In the data rows, zero lies at 4.5, halfway between 4 and 5.
Here are some points:
5;4;4;1;7;8;6;2;0;4;8;7;3;3;2;8;6;8;3;9;1;3;2;0;6;2;4;7;3;4;7;6
4;3;5;6;6;4;5;6;7;5;3;3;3;6;4;5;3;3;3;3;6;5;5;8;5;6;4;4;5;5;3;3
7;7;4;1;2;6;6;2;1;1;7;5;7;4;4;6;7;6;4;8;1;3;2;0;2;3;6;4;3;4;6;5
5;2;4;5;6;5;6;6;4;5;6;4;4;5;3;7;4;4;2;6;1;7;3;3;7;3;3;6;4;4;6;5
4;7;7;4;4;6;1;1;3;3;5;6;4;3;7;2;6;7;9;4;9;2;7;4;4;6;6;5;4;5;4;6
4;4;3;4;8;5;5;5;6;8;1;6;2;6;3;5;3;3;4;0;5;4;5;9;7;6;3;4;7;6;2;3
4;4;6;3;4;6;3;2;1;7;6;5;4;2;6;6;5;7;7;5;5;4;4;1;6;5;4;5;3;5;7;6
4;5;6;3;6;6;3;1;3;4;5;6;2;3;5;4;5;6;7;5;8;3;5;5;6;5;5;6;4;5;5;5
6;4;6;5;0;2;5;5;5;5;6;1;8;5;6;5;5;3;4;4;3;7;3;1;5;4;4;2;3;6;6;5
5;4;4;3;7;5;6;5;4;9;4;3;4;4;2;9;4;5;2;6;1;5;3;2;5;5;3;3;3;6;6;4
6;5;6;4;0;3;6;4;5;0;8;1;9;6;5;5;5;3;3;6;2;6;1;0;4;2;4;2;3;5;5;5
3;6;6;3;4;7;0;1;1;4;6;8;3;1;8;2;5;7;9;4;9;2;7;5;5;5;6;7;4;4;5;7
2;3;5;9;8;3;3;7;9;7;1;4;2;5;4;2;3;3;5;2;9;6;9;9;5;7;5;6;6;3;3;4
3;5;4;9;4;3;4;7;8;0;3;6;5;7;5;0;4;1;5;2;7;5;7;9;3;4;7;5;7;1;2;5
6;7;3;1;4;6;5;3;2;4;5;5;5;4;3;7;6;6;4;7;1;3;3;0;3;4;4;3;3;5;5;4
6;7;3;3;5;4;5;4;4;3;5;5;6;4;4;5;6;5;3;7;3;3;5;2;2;4;5;3;4;4;4;3
3;4;4;3;9;8;3;3;2;6;3;9;0;3;4;4;4;7;6;5;8;2;7;7;6;5;5;8;5;3;5;5
4;2;5;6;5;3;6;6;7;9;4;0;4;4;3;8;3;3;2;6;3;7;3;4;6;6;2;3;4;6;6;4
6;4;2;4;6;4;7;7;4;9;3;2;4;5;2;9;4;5;0;7;0;6;3;2;5;4;3;3;4;5;6;3
5;7;4;4;2;5;5;3;4;0;6;8;7;6;6;0;6;4;6;4;5;2;5;4;2;2;7;5;6;2;3;4
4;5;6;7;3;3;4;5;8;2;4;4;6;6;6;1;4;2;6;1;7;5;6;8;4;5;5;3;6;5;3;4
4;4;4;5;5;6;3;4;2;5;4;7;3;4;6;3;5;5;7;3;6;4;6;6;5;4;5;6;5;3;4;6
4;5;3;0;6;8;4;2;0;6;6;8;2;3;4;6;5;8;6;6;3;3;4;1;6;3;5;6;4;4;6;5
5;3;5;3;3;5;6;5;5;4;6;4;6;5;4;6;4;3;3;5;1;5;2;2;6;3;3;3;5;5;5;4
5;7;4;4;1;4;3;4;4;2;5;6;7;4;7;1;6;5;7;3;5;4;5;4;3;3;6;4;4;4;4;5
5;2;4;4;4;4;7;6;5;6;5;3;5;5;3;7;4;4;2;5;1;7;3;2;6;3;3;4;4;5;5;5
6;7;3;0;5;8;3;0;0;4;7;9;4;2;5;6;7;9;7;7;3;1;3;0;4;3;6;5;3;5;6;5
6;4;5;5;0;2;6;7;7;3;6;2;8;6;5;4;3;2;3;3;2;7;2;3;4;3;3;3;4;5;4;5
4;7;7;6;0;4;4;2;5;0;8;4;9;4;7;1;6;5;6;7;7;4;5;2;1;4;7;4;3;4;5;6
5;5;6;2;3;6;5;2;2;1;7;6;5;4;6;4;6;6;6;6;4;4;3;1;5;3;5;5;3;4;6;6
4;5;3;4;4;6;4;3;2;1;5;8;4;4;5;2;6;5;7;4;5;3;5;5;4;3;6;7;5;2;4;5
5;8;4;2;4;5;4;2;4;1;5;6;6;5;5;4;6;4;6;4;5;2;4;3;3;5;5;3;5;5;2;3
5;3;5;4;6;4;5;6;6;9;3;3;3;5;4;7;3;4;4;3;3;6;3;5;6;6;2;3;5;6;4;4
4;5;6;5;4;4;3;4;5;4;5;4;5;4;6;3;5;5;6;4;7;4;6;5;4;5;5;5;5;4;5;5
3;4;6;7;5;3;2;5;7;8;2;3;3;4;6;3;3;4;6;2;8;5;7;9;4;7;4;4;5;5;4;4
3;2;5;5;7;6;4;5;3;9;4;4;2;3;4;7;3;6;4;6;4;6;4;5;7;5;4;7;4;4;6;6
4;1;2;2;9;5;6;5;3;9;4;3;1;4;1;9;4;6;1;6;1;6;2;2;7;5;1;5;3;6;6;4
6;6;4;2;2;6;5;3;2;0;7;7;6;6;5;3;7;5;5;5;3;3;4;1;3;2;6;5;5;3;4;4
5;3;4;8;0;0;6;9;9;8;3;0;8;7;5;5;3;1;3;1;2;8;3;6;4;5;3;1;5;5;3;4
2;4;5;8;7;3;2;6;7;9;1;4;2;4;5;3;3;4;6;1;9;5;9;9;5;8;5;5;6;5;3;4
3;5;5;8;3;2;3;7;9;3;2;4;6;6;6;0;3;2;6;1;8;5;8;9;3;6;6;4;7;3;2;3
16 more points follow, each with its number after it:
5;3;2;2;6;7;7;3;0;4;7;7;2;3;2;8;6;7;2;9;0;4;2;0;5;2;4;8;3;3;7;6 0
4;5;5;5;2;4;3;4;3;5;5;6;5;3;6;3;5;5;8;3;5;4;5;5;5;5;5;5;5;5;4;6 1
4;3;4;5;6;4;6;5;5;5;4;3;4;5;3;6;4;4;2;6;4;6;4;5;5;4;4;5;5;4;5;5 2
4;1;4;7;5;3;5;8;5;9;3;3;3;5;4;6;3;4;4;3;3;7;5;7;6;5;3;6;5;4;5;5 3
4;3;4;4;6;6;4;4;3;8;4;5;2;3;4;7;5;6;5;5;5;4;4;4;6;5;3;5;4;5;6;5 4
5;3;4;4;6;5;6;4;4;7;5;3;4;4;3;8;4;5;3;6;3;5;3;2;6;5;3;5;3;5;6;5 5
4;4;5;6;4;2;3;6;7;7;3;2;4;5;6;3;3;3;5;2;6;6;5;8;5;6;4;3;5;5;3;4 6
2;5;7;6;9;5;2;4;7;9;1;4;0;3;5;5;4;5;6;2;9;4;7;9;6;9;4;4;5;7;4;3 7
6;6;2;1;6;7;7;3;0;1;7;8;4;5;2;7;6;7;2;9;0;3;3;0;3;1;5;7;4;2;7;5 8
6;4;5;3;1;4;6;3;2;1;8;3;8;4;5;6;5;5;4;8;1;5;2;0;4;2;4;3;2;4;6;6 9
5;5;3;4;8;5;4;5;5;8;3;4;2;4;3;8;4;5;4;4;4;5;5;6;5;6;4;4;4;6;4;3 10
6;4;3;4;1;3;7;7;4;5;5;3;7;5;4;5;5;3;2;4;0;6;3;2;4;3;4;3;5;4;4;4 11
4;6;5;6;4;3;5;5;7;3;4;3;5;5;5;4;4;3;4;4;5;5;4;5;4;5;5;3;5;5;4;4 12
5;5;6;6;1;2;4;6;9;5;3;2;7;6;6;3;4;2;5;1;6;6;5;6;4;6;4;1;5;6;3;3 13
4;5;4;3;6;6;2;2;1;6;5;7;3;2;5;4;5;7;6;5;6;3;6;4;4;5;5;7;4;4;6;6 14
4;3;4;4;6;4;5;5;5;9;4;2;3;4;4;8;4;5;4;6;4;5;4;3;6;6;3;4;3;6;6;4 15
Which of these numbered points is nearest to each point below, ignoring the 3 directions in which the first points spread most? Its number follows each.
4;8;6;4;2;5;2;1;4;0;6;7;7;4;8;0;6;5;9;3;9;2;6;5;2;4;8;4;5;3;3;5 > 6
3;1;4;4;8;5;4;5;3;9;2;5;0;3;3;9;3;6;4;4;5;5;5;7;8;6;3;6;5;5;6;4 > 4
5;2;5;5;5;4;6;6;4;8;5;2;5;4;3;8;4;5;2;7;2;6;3;3;6;4;3;5;3;5;7;6 > 9
4;3;5;6;3;4;5;6;3;5;5;4;5;4;5;4;4;4;5;5;4;6;4;4;5;3;4;6;4;3;6;7 > 3
5;6;6;6;0;4;3;4;6;0;6;5;8;6;8;0;5;3;7;2;7;4;5;5;3;3;7;4;5;4;3;5 > 4
4;1;3;7;7;4;7;8;7;8;3;4;2;6;2;6;3;3;1;4;3;7;5;8;7;4;3;6;5;3;5;4 > 0
7;7;4;3;1;5;4;2;0;0;8;5;8;3;5;4;7;7;4;9;2;3;4;0;1;3;6;5;2;3;7;6 > 14
3;1;4;6;6;4;4;7;5;9;1;4;1;5;5;6;2;4;6;0;5;6;5;9;8;5;2;5;6;6;4;5 > 1
5;1;3;4;5;4;7;8;5;9;3;2;4;6;3;9;2;3;2;2;0;8;1;4;8;4;1;3;5;7;5;4 > 1
5;7;6;4;1;4;3;2;2;2;8;4;7;2;7;3;6;6;7;7;5;3;4;0;3;4;6;4;3;5;6;7 > 15
5;3;4;5;5;3;6;6;4;8;4;1;4;4;3;9;4;5;2;7;2;6;4;2;5;5;3;4;3;5;7;4 > 15
5;4;3;8;1;0;6;9;9;5;3;1;7;7;5;3;3;0;2;1;2;8;4;8;3;4;4;2;6;4;2;3 > 11
4;8;4;5;5;4;3;4;6;3;2;7;4;5;5;2;5;4;7;1;7;2;6;8;3;6;6;4;6;5;1;2 > 10
3;7;6;7;1;3;2;4;7;0;5;5;7;5;8;0;5;3;8;1;9;4;7;8;3;4;7;4;6;3;2;5 > 4
4;3;3;2;8;6;4;4;2;9;3;6;1;3;3;8;4;7;5;5;4;4;4;4;7;5;3;6;4;5;5;5 > 4
4;3;2;3;7;6;6;5;2;8;3;7;2;5;2;7;4;5;4;4;2;5;4;5;6;4;3;6;5;4;5;4 > 11
3;4;6;5;6;4;3;4;4;6;5;3;4;3;5;6;4;6;4;7;7;5;6;4;4;6;5;6;4;4;6;6 > 15
5;2;5;2;7;5;6;4;3;8;5;3;2;4;2;9;4;5;2;7;2;5;2;1;7;4;2;5;3;6;7;5 > 5
6;6;2;1;7;7;5;2;0;2;6;8;4;4;3;6;6;7;3;9;1;2;3;0;4;2;6;7;4;3;6;5 > 8
3;4;6;7;6;3;4;6;8;6;2;4;3;6;5;3;3;3;5;2;7;5;6;9;5;6;4;4;6;5;4;4 > 12
5;4;5;6;2;3;5;7;6;3;5;2;7;6;5;3;4;2;4;3;3;6;4;5;4;3;4;3;5;5;3;4 > 4
6;6;6;1;2;5;5;2;3;4;6;4;6;4;6;6;5;5;6;3;3;3;1;0;5;4;4;1;4;7;4;4 > 13
6;8;5;4;1;3;6;3;6;0;7;3;9;6;4;3;6;3;3;7;4;4;3;0;1;3;6;2;4;4;5;4 > 12
5;4;5;4;3;5;4;4;3;4;5;6;5;4;5;4;5;5;6;3;4;4;5;4;5;4;4;5;4;4;4;5 > 4
5;5;5;1;6;6;5;2;3;7;5;5;3;3;4;7;5;6;5;4;4;3;3;2;6;6;3;4;4;7;5;4 > 13
5;4;3;6;4;4;5;7;5;5;3;4;5;5;5;4;4;3;4;3;3;6;4;6;4;4;5;4;5;4;3;4 > 11
4;2;5;9;4;3;6;8;9;2;4;3;5;7;4;2;3;1;2;3;5;7;5;9;5;4;4;5;6;3;4;4 > 0
4;2;1;5;7;4;5;8;2;9;3;5;2;3;2;7;4;6;2;7;1;6;6;5;5;4;4;8;4;2;6;5 > 0
4;3;5;5;7;5;5;5;5;8;4;4;3;4;3;7;3;5;4;5;5;5;4;5;6;6;3;5;4;6;5;4 > 5
4;5;7;5;2;4;3;3;5;2;5;4;6;4;7;1;5;4;7;3;7;4;6;5;3;5;6;4;4;5;4;5 > 15
3;7;7;6;2;5;1;2;4;0;6;7;6;3;9;0;6;5;9;4;9;3;8;6;2;5;8;6;4;3;4;7 > 9
4;4;5;5;6;4;4;5;6;7;3;4;3;5;5;5;3;4;5;3;5;5;5;7;6;5;3;5;5;5;4;4 > 6
6;5;5;1;3;6;3;1;0;7;7;4;4;1;6;7;6;8;7;7;4;4;3;0;5;4;4;5;2;6;7;7 > 15
5;2;4;3;3;5;5;5;2;9;5;3;4;3;4;8;4;5;4;5;1;6;3;2;6;3;3;5;3;5;6;6 > 1
4;0;4;7;7;3;8;8;8;8;4;0;4;6;1;8;2;2;0;6;1;8;2;6;7;5;2;4;5;6;6;4 > 2
4;8;4;4;5;5;3;4;7;2;2;7;5;6;5;2;5;4;6;2;7;2;6;7;3;6;6;3;6;5;2;2 > 10
5;6;3;3;6;4;5;5;7;5;2;5;4;6;3;5;4;3;4;2;4;3;4;6;4;5;4;3;6;5;2;1 > 10
4;5;6;5;3;5;4;4;5;1;6;5;5;5;6;2;5;4;6;4;7;4;5;5;4;4;6;5;5;4;5;5 > 5
5;6;7;3;6;5;5;2;6;3;5;3;5;5;5;6;5;5;4;6;6;3;3;2;4;6;4;2;4;7;5;4 > 7
4;6;5;8;2;2;2;6;8;5;2;4;5;4;7;0;4;3;8;0;9;5;7;9;3;7;6;4;6;4;2;4 > 6
4;4;7;3;8;5;5;3;6;6;5;2;4;4;2;8;4;5;2;7;5;5;2;2;6;7;3;2;3;8;6;4 > 7
2;4;6;5;9;5;2;3;6;9;1;4;0;3;4;6;3;5;6;2;9;4;6;9;6;9;3;5;5;7;4;3 > 7
6;5;4;4;0;5;6;5;5;0;7;5;9;7;5;2;6;3;4;4;2;5;2;2;4;1;5;3;5;3;3;5 > 11
2;2;3;6;9;5;3;6;5;9;2;7;0;4;4;4;3;4;5;3;7;5;7;9;6;6;4;8;6;4;4;5 > 0
5;4;1;2;9;6;5;5;4;9;1;7;1;5;2;8;4;5;3;4;3;3;5;7;5;6;3;5;5;5;4;2 > 10
5;7;5;3;4;7;3;2;2;0;6;8;5;3;5;1;6;7;6;7;7;2;6;4;3;3;8;6;4;2;4;6 > 2
3;3;5;6;5;4;1;5;5;9;2;4;1;3;6;4;4;5;8;0;8;5;7;9;6;7;4;5;4;5;4;5 > 1
4;1;5;4;9;6;6;5;4;7;4;5;1;5;2;9;3;5;1;7;3;5;3;5;8;5;3;6;4;5;6;5 > 2
4;5;4;4;6;4;3;4;6;9;2;5;2;4;5;5;3;4;7;0;6;4;5;7;6;7;3;3;6;7;2;3 > 13
